In the rows, 100 means zero.
The rows below fall into families. The same turns and mirrors carry the whole set onto itself and the rows of a family onto each other. For each named row, which other rows are in its family? Write them in the order they are listed.
These 32 rows form 4 families of 8 rows each.
K_811: 109 107 88 101 102 102 79 102 97 90 96 103 112 97 120
K_203: 96 80 95 77 82 105 104 107 108 85 101 98 113 105 119
K_627: 103 88 128 90 104 98 105 93 110 110 91 103 84 100 102
K_236: 95 74 97 82 84 103 114 111 116 94 98 97 103 104 103
K_315: 104 99 89 84 73 100 97 114 100 93 96 103 109 98 117
K_535: 116 103 117 77 95 114 98 87 104 106 101 106 101 95 97
K_494: 89 77 93 86 84 89 98 111 104 97 86 98 100 100 123
K_462: 111 110 119 92 93 94 89 97 94 107 89 109 91 95 117
K_360: 101 70 103 100 113 100 119 95 106 98 98 100 101 106 93
K_98: 95 74 98 104 112 100 106 106 120 87 99 94 102 108 105
K_517: 110 94 113 104 121 107 99 92 115 102 98 100 95 100 91
K_232: 108 97 118 84 99 99 94 90 102 118 87 105 87 90 99
K_723: 111 107 99 78 80 108 89 100 95 94 99 106 112 96 119
K_737: 93 70 111 84 99 96 108 99 115 108 88 97 89 99 101
K_28: 97 94 103 92 84 88 94 111 97 93 88 103 99 103 133
K_223: 101 76 104 98 120 107 102 94 120 96 99 95 101 103 94
K_399: 101 76 113 76 97 111 112 94 117 97 103 98 102 103 98
K_865: 97 78 84 102 97 93 108 109 95 86 96 101 112 107 117
K_207: 116 106 107 99 117 109 86 88 105 103 97 104 101 94 96
K_153: 118 100 109 101 113 103 103 86 92 108 96 109 98 96 91
K_106: 108 89 114 81 95 110 111 97 115 109 99 102 94 97 86
K_918: 94 66 91 98 106 97 115 101 104 90 97 98 108 108 106
K_819: 117 113 106 83 84 107 94 99 99 108 96 109 100 91 100
K_14: 105 104 99 86 84 93 83 103 91 107 85 106 98 91 121
K_263: 119 108 100 100 106 102 93 89 83 105 95 111 105 94 103
K_957: 109 83 109 97 117 104 111 86 101 106 98 104 98 100 87
K_613: 116 115 101 106 108 103 83 98 98 98 95 106 103 95 109
K_47: 90 72 112 90 95 91 110 107 113 95 90 97 93 107 118
K_280: 104 92 81 100 94 94 96 105 86 89 95 105 115 101 121
K_881: 94 78 85 100 105 100 95 108 112 82 98 95 112 106 117
K_245: 114 107 90 103 96 96 93 100 81 96 94 110 110 97 115
K_769: 101 96 85 107 99 96 88 112 104 83 96 100 110 103 123

Which other rows belong to the same family as K_223? K_811, K_98, K_517, K_207, K_613, K_881, K_769
Which other rows belong to the same family as K_723? K_203, K_627, K_535, K_462, K_28, K_399, K_47

The rows below fall into families. The same turns and mirrors carry the whole set onto itself and the rows of a family onto each other. For each named row, which other rows are in its family? Write them in the order they are listed.
These 32 rows form 4 families of 8 rows each.
K_641: 97 98 83 112 99 76 113 98
K_883: 98 82 126 104 108 93 110 97
K_441: 100 88 124 95 104 93 107 89
K_789: 111 107 94 118 91 100 100 105
K_181: 110 93 121 100 96 102 99 92
K_274: 100 90 125 104 100 106 101 99
K_52: 86 83 120 108 102 85 118 93
K_321: 105 106 119 118 101 101 97 109
K_663: 84 94 101 105 111 77 120 99
K_565: 101 94 80 119 100 91 105 100
K_140: 95 88 96 110 108 73 119 98
K_618: 93 88 86 117 103 84 119 98
K_449: 116 100 108 109 91 106 96 97
K_498: 97 94 92 98 105 83 121 86
K_722: 112 88 123 109 99 86 118 92
K_182: 100 107 83 112 91 91 104 99
K_370: 103 108 95 110 88 105 96 99
K_482: 100 95 121 105 93 98 89 93
K_676: 90 103 84 100 107 90 113 93
K_915: 89 101 89 116 106 81 117 105
K_493: 87 83 103 114 105 82 125 95
K_194: 89 88 115 97 111 82 116 92
K_284: 107 88 109 101 102 81 124 85
K_461: 105 98 87 115 94 98 90 98
K_85: 105 99 105 110 92 101 85 96
K_694: 103 101 112 106 91 112 94 99
K_489: 95 82 114 105 112 78 118 97
K_765: 96 111 103 115 103 103 95 109
K_492: 91 111 87 107 107 98 101 103
K_969: 112 96 126 115 99 93 107 102
K_826: 92 89 128 104 97 92 104 92
K_303: 100 106 86 122 97 90 109 107

Which other rows belong to the same family as K_883? K_641, K_274, K_140, K_182, K_370, K_694, K_489
Which other rows belong to the same family as K_618? K_52, K_565, K_482, K_493, K_461, K_85, K_826

The rows below fall into families. The same turns and mirrors carry the whole set onto itself and the rows of a family onto each other. For each named row, which other rows are in its family? Write them in the order they are listed.
These 15 rows form 5 families of 3 rows each.
K_17: 112 122 93 109 84 101 82 115
K_554: 113 113 100 115 82 99 84 119
K_372: 95 101 87 132 96 107 107 109
K_754: 110 126 100 113 75 98 91 113
K_792: 96 100 87 116 94 110 116 106
K_484: 111 123 93 123 77 99 89 118
K_687: 102 118 86 101 92 76 108 97
K_234: 103 121 102 116 76 107 89 118
K_70: 91 110 91 108 96 72 105 102
K_922: 94 117 95 101 91 77 115 104
K_49: 95 110 80 119 102 108 113 102
K_58: 100 103 83 119 100 115 108 110
K_186: 96 117 95 101 99 75 99 103
K_73: 103 111 93 106 92 70 100 107
K_380: 86 108 87 124 95 109 112 110

Which other rows belong to the same family as K_70? K_754, K_58
Which other rows belong to the same family as K_234? K_49, K_73
Which other rows belong to the same family as K_186? K_792, K_484
Which other rows belong to the same family as K_922? K_17, K_372

The rows below fall into families. The same turns and mirrors carry the whole set onto itself and the rows of a family onto each other. For each named row, which other rows are in its family? Write them in the order they are listed.
These 32 rows form 4 families of 8 rows each.
K_533: 96 113 92 98 88 101 100 96 109 121
K_956: 110 84 110 105 109 105 111 117 103 101
K_577: 111 99 108 114 111 97 100 79 102 99
K_479: 86 101 85 88 103 111 97 99 96 108
K_578: 110 98 105 110 110 95 93 77 101 103
K_706: 104 107 111 96 77 101 89 103 108 95
K_727: 108 93 102 113 111 97 103 77 107 103
K_775: 103 108 103 94 79 93 84 101 109 97
K_442: 122 81 106 107 106 99 93 98 108 105
K_527: 90 114 94 100 89 95 100 94 111 116
K_923: 120 82 109 98 103 88 91 102 107 103
K_407: 105 90 113 103 109 103 110 123 102 102
K_64: 105 90 111 93 116 100 109 120 104 99
K_562: 92 99 99 87 92 109 85 107 96 88
K_675: 98 102 113 112 115 102 118 99 98 95
K_729: 123 82 105 107 100 95 100 99 111 106
K_880: 105 98 110 110 108 87 94 79 109 105
K_155: 93 94 99 86 96 114 87 104 95 87
K_138: 111 88 113 102 107 103 113 117 106 93
K_740: 106 99 109 89 75 97 94 104 112 97
K_24: 99 112 97 100 85 101 104 94 111 120
K_959: 123 82 105 104 104 98 91 103 107 110
K_712: 94 96 102 79 97 112 96 107 101 86
K_924: 84 101 91 87 106 113 104 90 106 107
K_603: 95 99 109 108 119 105 115 96 102 90
K_705: 101 110 106 96 77 99 88 105 110 101
K_852: 90 106 112 105 121 99 112 97 105 100
K_703: 96 96 95 83 96 107 85 112 100 90
K_961: 93 107 113 110 115 100 112 96 95 95
K_159: 95 103 97 98 85 98 101 87 116 119
K_445: 83 104 86 89 105 109 100 104 102 109
K_338: 87 98 86 90 104 113 103 97 97 113

Which other rows belong to the same family as K_740? K_923, K_64, K_880, K_712, K_924, K_852, K_159
Which other rows belong to the same family as K_703? K_727, K_775, K_527, K_729, K_138, K_603, K_445

